One turn moves every row onto another: examples first, then more rows asked
Duvug: [ -4 -23  10   6  -1  11   0  -1  44   4   1   2  -6   0 -24   1  23  42
 -23  -6  10 -12 -13 -17  -2  -1  14 -15 -14]
peg: [ -1 -23  18 -11   5   1   8  -5  21 -24  -3   6 -17  14  21   9  33   9
  -5   2 -20   3 -15 -31  10   0 -19 -11  10]
Nav: [  5   4  -6 -31   8  -1   5   4  13  -2  33  20   3   9  22 -10  29  24
  -6   8 -12 -14 -12 -28 -16   3 -16 -12   1]
sozuv: [  3   6  -1  -6   2  -1   5   9  33  -5   1  13  -2  17 -55   5   1  22
 -22  10  -6  -6  -6 -23  22  17  -9  -6 -13]
biv: [ -8 -14  18  -5  15   2   2   1  33 -33  -3   2 -12  14 -26   2  23  20
 -16  -2 -13 -12 -17 -19  26   8 -22 -13  -8]
guzad: [ 18  20   2   6 -14   6   4  23   2  15  -2   9 -11  -2 -17  27   7   9
   6  20  16   2  -1  11 -17  39  17  -2 -10]
pov: [ 13  24  -7   0  15  -1  -6  24   0   7  17   6   2  21   7  14  -3  26
 -23   8 -12  23  11  30   4 -22   9 -20 -29]
bufi: [ 17   7   5 -11  -1   0  12   0   9  42 -19  12   4  -8 -25  23   9  -8
  -8  17 -20  21  -6   3  -8   7  17  -2 -13]
rufuv: [  0   8  15  -1   5   4   0  17   9  -3   7  17  -7  -4 -34   5   4  15
  -1  11  15 -10 -17  33   7  41   8  12 -14]
Fiz: [-20  -3  23   5  11   3  -7   3   0 -28   7 -28  -7   3  20  19  -2  41
  -3   5  12  -9 -11  -3  19 -13  -1  -8 -11]
Lal: [ -7 -17  27 -16   9 -11 -13   6   7 -23   7   6 -17   5  -8 -16   3   4
   3   2   6 -16 -29  33  11  26  -5   0  -8]
fuzi: [ 31  26   5 -20  19 -16   2  -7   5 -38  12  13   6   5  23  16  -5   9
 -12  21  29   6   7   7  -2  -2  -1 -15  -3]
Busif: [  4  -5  43  -7  16 -11 -18 -13  10  19 -21  -4  19   4  12   3   5   5
  -8   5 -21  28  -1  15 -13 -17   7 -13 -26]
Liro: [ 26  24  15   5  19 -27  -1 -10  22 -25 -21  18  24   6   7   2  -4   4
   3  18  26  12   8  -2 -19  13   2  -3 -11]
Kad: [ -1  -3  13  -4  14  -6 -13  12   0 -31  16  -5  -8  22 -25  -7  10  21
 -20   1 -31   9 -21  28  14  -3  -6 -19  -4]
Sonug: [ 23   4   4  -4 -22 -10  -7  16  -4   5  -7  -6 -23   8  20  21   7  -7
  15  18   8   4  -4  -2 -27  23  10 -23   0]
leba: [-31   9  23   4  12  -7 -13   0  21   1   1 -27   0   7 -18  19 -25  30
  -7   4  15 -10 -15  -3  17   2  -1 -12 -22]
Tak: [  3   3  16   1   1   0 -20  -1   2  25   0  -6   4  18  14  10  -3  24
 -23  10 -20  36   9  24 -11 -18   8 -21 -23]
ninat: [  0   6   4  -1   7  -1   5   5 -13 -21   5  -4   4  -2  49   8   2  30
  12  18   8   1  -6 -17   7  -8   2  10 -11]
Vopef: [ -6   5  22  20   7 -18  -5 -11  39   7 -31   4  19  11  -1   0  -3   7
  -9  12  22  10  13  14 -17  17 -13   1 -17]
zomab: [ 14  -9   5  -1  14 -12  -3  31  -1 -36  -2   0  -4  22  17  -3  26  -6
   2   3 -29   9 -18   6   4 -14  -3 -22  -2]
negu: [  8  -6  13  -2   0  -4  -8  13  51  14   3  10  18   9 -26   6   8  16
 -13   9  12  -3 -18 -38  -8  10  20 -24  -9]
kir: [ 16  -9  -1 -15 -15  -3  14  -1  14   8   1  19  -8  15  21  18  18   6
  -4  17 -17  18  -2 -42  -3   4  -5  -1  17]
let: [ 13  11   2 -25   6 -11  -5  16  32  10  22  21  24  14   2  -1  12   5
  -2  18   0  -4 -18 -45 -17  13   2 -22   0]
vopap: [ 18  29   6  -8  39 -12   3  27   6 -13   5  16  17   7   0  11   5  10
  -7   0  -9   6   2  24  11 -23   8 -13 -36]
Leki: [ 24  -3   0  -4   5  -9  13  23   4   9 -24  10   3   3  19  15  26 -25
   9  13 -21  17  -9  -9 -10  -8  11 -11  -8]
batop: [ -6 -17  -2 -12   4  13   8  -7  21  -6  20   8 -15   0   6 -10  35  46
 -20  -7  -5 -19  -9 -11  -6  -6  -8  -7  -7]
faro: [  1   7  13 -11   5   2  -4  -6   6  17   6   3  -2   4 -51   9  -1  21
 -25  10 -26  16 -14  26   7  10   6  -7 -10]
Mafad: [  0  22  -8  -7   6 -12   6   2  -1  13  -3  11  18  -1  29   2 -18  12
  18  26   8   8  -7 -26  -3   9   4  16 -23]
galap: [-21  -6  17   3   0  -1  -2  -8  31  13  -6  -8  -2  13  10  12  -3  13
 -31  12  23   3  15  35   0   5 -25  -9 -13]
Tos: [  8 -19  21 -18  -8 -20 -17   6  -2 -19  -1  -8 -27  12  25  -6   4 -10
  13   6   3  -7 -21  11 -11  15  -5 -21   1]
nadu: [-19  25   4  -3   9 -17  -5  -1  20  26  -5  -4  15   4 -12   8 -35  11
   6  17  13   2 -12 -17   5  15   2   2 -30]
Lub: [  2   8   6 -21   8   0   2  -6  12 -15  20  -2 -11  10  25  22  -5  14
 -33  17  27   1  11  31  10  -6 -18 -19  -5]
Tet: [ 14  11  37 -14  40 -18  -4   5  13  -5 -18  10  27  -4   3   3  11  -3
   3  -2 -14   9  -6  16   1 -19   7  -8 -34]
nimo: [ 18  10 -13 -13 -16  -4  11   6  22  21   4  24   1  17 -27  15  -2  14
 -15  22  -8  11   3 -37   4  15   1   2   3]

Tos turns into Lal
Tak turns into Busif
Where do these go?
fuzi turns into Lub
nadu turns into Mafad
zomab turns into Kad
Duvug turns into negu
biv turns into sozuv

One turn moves every row onto another: examples first, then more rows asked
rurub: [ -5 -22 -23  -3  14 -15   4 -10  41  24 -21  -7 -10  14  20   0  40   9
  26   6]
Mel: [ 20 -29   4   3  -1 -15 -36  13  21  30 -11 -20 -20   1  19  -1 -13  -6
   9   7]
siguk: [ 24 -20   5   4   7  -6 -35  18   6  51 -24  -1   1 -16  24   7   5   5
  10  26]
fozup: [-22 -25 -13 -18  10 -26  -5  -1   5  10 -16 -17 -34  13  34  -8 -19   4
  25  -6]
kozim: [-18  -4  -1 -22   3  -7 -39  37  11   1   5 -10 -19   1  20   8 -21  17
  39   3]
Rut: [ -3 -22 -38  23   2  12  -3  10   4  30 -22   3   2   4   8 -14  25  15
  16  15]
naton: [-17  -7   4 -39  22 -16 -14   9 -11  32 -23   7  -6 -19  43   4 -16  29
  29  24]
Zev: [ 23 -27  -4  17   4  -7 -29  15   8  49 -26  -7  -5  -6  21   4  12  -4
   8  16]
bav: [-29 -12   0   4  -8 -21   1  -5  -2  -5  -3  15  -8 -30  19   3  11  11
  43  -3]
Tiraz: [ -2 -13 -18  -9  20  -9   2  -6  31  38 -28   6   5  -2  25   7  48  20
  28  22]
gugo: [ -1  -9 -24   4   8  16 -11  17  -4  39 -22  17  17 -17  14  -6  19  31
  18  34]
mazed: [-29 -12  -1   7  -7 -21   2  -5  -4  -3  -6  16  -7 -30  19   3  16  11
  42  -3]
zak: [ -3  -3  -6 -22   8  12 -23  21   4  28  -7  14  14 -26  17  -6 -10  41
  21  37]
togi: [ -3  -1  -6 -38   2 -16 -32  17  16  18 -11  -4  18 -15  42 -19  15  46
  19  25]
tamu: [-19 -29 -28   3  13 -21   5  -3  -4  24 -30 -11 -27  17  32  -7   8  -1
  22  -5]
viv: [-15 -17 -30  21   3  -2 -19  30   2  15 -16  -9 -18  19  14   6  21  -1
  34  -7]
vakub: [-16 -21 -25   4  20 -14   5   2 -17  41 -41   4 -10   2  36   1  23   9
  23  11]
div: [ -8 -21 -14 -18  11 -21  -3 -11  51  10  -7 -15 -20  16  20  -4  17   9
  28   1]
fima: [ -5  -4   7 -46  19 -14 -15  -1  42  22  -7   3   0 -14  29   6   8  32
  32  26]
Viki: [-28 -11   0   6  -6 -20   1  -4  -6  -1  -7  19  -4 -32  19   4  17  12
  42  -1]
lel: [ -7  -7  -7 -40  -5 -22 -33  13  27   2  -2 -17   3  -2  38 -26   1  37
  19  11]
buka: [-28 -10   2   3  -6 -20   0  -4  -6   0  -6  20  -3 -34  20   5  15  14
  43   1]
Diti: [ -8 -28 -35  16  -5   3  -5   7  17  10  -7 -12 -16  16   4 -22   2   8
  16   0]
Zunu: [ -2 -13 -32  -1  -1 -14 -15  11  11  26 -28  -7  15   4  36 -23  48  27
  15  12]
Vin: [ -2  -4  -2 -30  23  -9  -8  -1  31  37 -20  12  11 -15  29  10  31  32
  31  31]
lufuf: [-18 -15 -17   1   0  -9 -29  31  13   0  -1 -17 -27  18  15   3  -6   3
  36 -10]
nateb: [ -5 -20 -33  -2  -6 -21 -16   6  22  10 -17 -21   0  17  32 -30  35  19
  15  -1]
Rikup: [ -8 -16 -20 -21  -9 -25 -25   8  30  -2  -5 -26  -6  13  33 -31  11  24
  16  -2]
vap: [ -8 -13   1 -40  13 -20 -12  -6  52   9   0 -10 -15   2  24   0   1  21
  31  11]
zok: [-12  -9 -26  18   9   4 -20  35  -9  31 -26   5  -2   3  19  13  33  10
  35  10]
zafon: [-29 -10   3   1  -7 -21  -1  -4  -3  -5  -2  16  -7 -32  19   4   9  13
  43  -2]
vit: [-14   4   3 -24  10   0 -40  42  -1  18  -5   5  -2 -15  24  15  -8  28
  40  20]
toge: [-14 -10 -10 -17  25 -11  -5   8 -20  46 -38  13   1 -16  42   6  11  24
  26  26]
simud: [ -1  -3 -19 -19   4 -12 -24  15   8  30 -25   1  24 -12  41 -18  38  41
  17  25]
sobe: [-11   2 -10  -4  14   6 -31  41 -11  33 -20  13   8 -14  24  18  19  25
  38  23]
Rem: [-29  -9   4   0  -7 -20  -2  -3  -5  -2  -3  18  -5 -35  20   4  11  14
  43   1]
Pudo: [-21 -14   2 -39  16 -23 -15   6   1  15 -12  -8 -25  -4  39  -3 -31  19
  27   9]
rurif: [-10 -21 -17 -10  -5  -1 -18  10  25  -1   8 -15 -20   8   7 -21 -26  17
  19   4]
fufo: [ 21 -31  -5  16   0 -12 -30  13  15  37 -20 -16 -16   3  18   0   2  -9
   8   7]
tobo: [ 23 -18  14  -9   5  -9 -41  19  11  43 -15  -5  -3 -18  26   6 -11   9
  12  25]
Fufam: [ -8  -9  -3 -29   1   4 -26  17  18   8   7  -1  -5 -13  13 -14 -32  34
  22  22]
lodu: [ 20 -22  13 -10   1 -13 -41  17  19  32  -8 -14 -13 -10  22   2 -21   3
  11  16]

togi turns into simud
fufo turns into Mel
Where do these go?
zak turns into gugo
Vin turns into Tiraz
zafon turns into Rem
toge turns into vakub
lufuf turns into kozim

One turn moves every row onto another: examples first, then more rows asked
sesu: [-40 -14 -26  -1  12  -4 -15   6   7  13   0  -5  -1   5  10   7  -3 -32
 -22  -9 -15 -26  20]
vikom: [-14 -25 -21   5  15   3 -30  -9   1   2 -18  10  23  -1   5  -3  -2 -17
 -27   9 -21 -26   0]
Nusoz: [-26 -14  -6  -8  24 -22  -3  -5   1  -7   9  12 -11   9  -4  10  -7 -14
 -14  -5  36 -12 -23]
Zomar: [  2  -2  12   0  11   8   6   3  24   5 -25   6  -8   1  -2 -25 -20 -28
 -43  11 -21 -20  10]
foge: [-13  -1 -10   8  24 -19  46 -17   3  25   5  23  -7  17   0   1   6   1
 -25  32 -11 -16  15]
Buna: [ 18  -4   7  21  13 -16  38  13  -5   5  12 -20   3   0   7   5 -28   4
 -24   8  22 -25 -10]
kapil: [-25 -10  -2  -4  17 -15   5  21  -1  24  31   1  18   3  17  13   4   1
 -13  17  18 -26  -1]
kimu: [  9  11   0  13  27 -23   5   0  -7  -8   4  -8  -6  -3 -16  22  12  24
 -12  -6  21 -25 -11]
Gefi: [ 20  -4   1 -20  16 -14  24  10  -1  -9  15  14  18   9   7 -14  -1 -23
 -44  -5  13  -3  23]
rogel: [ -5   8 -21   1 -13   9  -2  -2 -13   3 -22   1 -29   4 -18  14   2  -1
 -20   1 -28 -18  24]
Riko: [-26  15 -26  -1   7  -7   0  12   0  27  21  11   5   3  12  17  -7  14
 -49  22  15 -13  -3]
zezoz: [ 22  -3  -6  12   3 -32   4   2   6   9  17  -6  -4  21  17   0 -33 -14
 -21 -14  28 -30  -8]
lugud: [ -6   1 -31   2  -2  -7  16 -17  -4  33   5  28  26  12   4   1  17  -3
 -23   7  -3  -1  25]
Poval: [ 25  -9   0   5 -11  10  23  -4 -19 -22 -12   3  -3   7 -15  -1 -20  -3
 -11   1   2   5  -1]
tukat: [  0  -3 -10  26  34   5   0  -8  -5 -34 -16  -3 -13   0   6  10 -22   6
 -21 -11  -1  -9  -9]
gumi: [ 13  15  23  -6   6  -3  12 -10 -22 -27  -3   7   3  22 -13  12  -3  -8
 -17  18  17  -5   8]
bili: [  5   7  -7  38   7   7   9 -15  -2  -3  -2  10 -36 -10 -13   8   9  -9
 -30  -5 -19 -25  18]
Suli: [ -2  22  -1   1   6 -15  15 -12 -23  24   9  11 -26  -1  24 -24 -26  -8
 -24  -7 -18 -21  21]
tege: [ 27   1 -17 -16  23  -6   8  13  -4   2  -3   7   7  17  17   3   0   5
 -32  25  -6  17  30]
ved: [ -9   0 -16  -8   6  20 -18  -4 -14  -5 -17  29 -10 -11   5  14  -1  18
 -17 -13   9 -19  -4]
fud: [  2   7   0   7   7 -28   2   5   5  31   3 -20 -19  26  29  -5  -9 -12
 -37  22 -19 -22 -15]
nusir: [-20   8 -34   3  19  -8 -12 -13   1  15 -20  -8 -20  -4  12  28 -14  -7
 -22   1  24 -35   0]
Leni: [ 11  10   4 -15   8   6   1  -5  24  15 -13  -1  12   1  10 -18   8 -39
  -6  15   7 -15  16]
ruz: [ 23  21   2  19   3 -10  13 -25 -20  17  18   1 -11   0  12   1  -3   2
  -1  26 -21 -11  18]
dige: [ 16  -7   5   3   7 -18  12  -8   6  25   0 -17   9   3  10 -21   3 -12
 -39 -17 -25  -5 -23]

sesu turns into Buna
ruz turns into lugud
Where do these go?
tege turns into Leni
Nusoz turns into tukat
Riko turns into gumi

